In the rows, zero is written as 128.
Each path below is one point turned by a fixed rotation once a step. After each direction that follows a path, write how fast that rotation turns it, in degrees a step (0 if it stays still).
Each turn is a multiple of 5 degrees from 10 to 175, or 0.
Each row of a path follows its step; steps can be skipped.

step 0: [132 123 127 123 128 118 116 129 132 123 129 132 137 124 128 135 141 126
 139 136 134 125 128 128 127 133 145 132 123 137 131 135 136 135 118 130
 132 131 124 125 120 134 127 136]
step 1: [126 112 123 120 123 125 128 117 140 119 133 128 132 129 127 125 135 132
 130 136 120 121 123 128 135 127 133 124 125 138 140 130 127 133 135 137
 131 124 123 131 117 127 120 133]
step 2: [121 129 126 121 136 121 129 131 128 122 132 129 130 130 129 130 130 126
 130 143 112 120 134 123 136 121 137 125 123 127 138 133 131 135 120 135
 127 133 121 114 120 121 130 131]
step 3: [125 123 131 117 120 135 131 130 136 136 134 129 137 126 125 143 132 128
 130 140 128 118 122 134 130 117 136 135 127 124 134 135 127 126 123 135
 137 124 125 120 117 123 126 124]
step 4: [130 121 125 122 133 134 140 127 136 125 124 134 130 127 131 134 135 121
 129 133 126 130 122 123 140 115 145 123 122 128 140 132 128 127 125 118
 136 133 131 124 120 135 130 126]
step 5: [129 123 124 133 127 127 130 118 139 122 126 136 125 131 132 144 127 130
 130 131 129 129 128 123 140 120 143 131 120 131 120 142 136 127 121 138
 127 128 135 122 120 122 128 128]
step 6: [121 111 130 120 135 124 129 128 144 128 127 125 133 130 122 137 125 120
 133 128 119 130 125 129 133 116 141 136 124 131 131 130 134 132 125 129
 117 126 131 137 129 124 133 128]
step 7: [117 119 132 123 131 115 122 125 132 133 126 133 136 129 125 133 140 128
 134 134 132 133 134 119 137 128 138 134 131 133 134 138 128 134 114 133
 129 132 131 131 120 136 134 126]
step 8: [129 115 131 119 125 126 123 126 147 121 131 127 135 126 135 130 137 132
 133 126 118 125 136 130 138 126 127 135 124 138 133 133 124 121 132 136
 131 128 128 127 114 131 131 127]
step 9: [117 126 121 119 137 122 121 127 129 120 129 126 135 126 139 131 134 127
 136 135 115 122 140 126 131 120 147 128 128 131 133 124 130 122 124 130
 132 128 129 122 126 127 122 128]
Speeds:
[129 132 126 126 134 129 130 128 128 127 127 126 127 126 123 130 129 126
 131 127 129 127 132 124 128 129 128 126 128 128 130 127 128 127 127 128
 127 126 129 128 128 129 128 131] -> 155
[130 127 127 135 129 128 130 127 131 127 127 130 128 127 129 132 129 127
 128 129 128 130 127 127 125 129 130 129 128 130 127 128 129 129 127 124
 129 125 124 129 132 126 128 128] -> 60
[131 127 129 130 130 128 129 125 130 126 129 130 124 129 132 127 128 128
 127 126 130 129 129 130 129 127 128 125 129 129 129 129 125 127 129 130
 131 130 128 128 126 132 126 133] -> 100
[126 129 128 128 126 130 128 127 127 128 131 128 126 128 127 128 132 128
 128 131 123 127 128 126 123 130 129 128 128 128 130 125 129 127 132 130
 131 130 126 124 129 129 128 130] -> 45
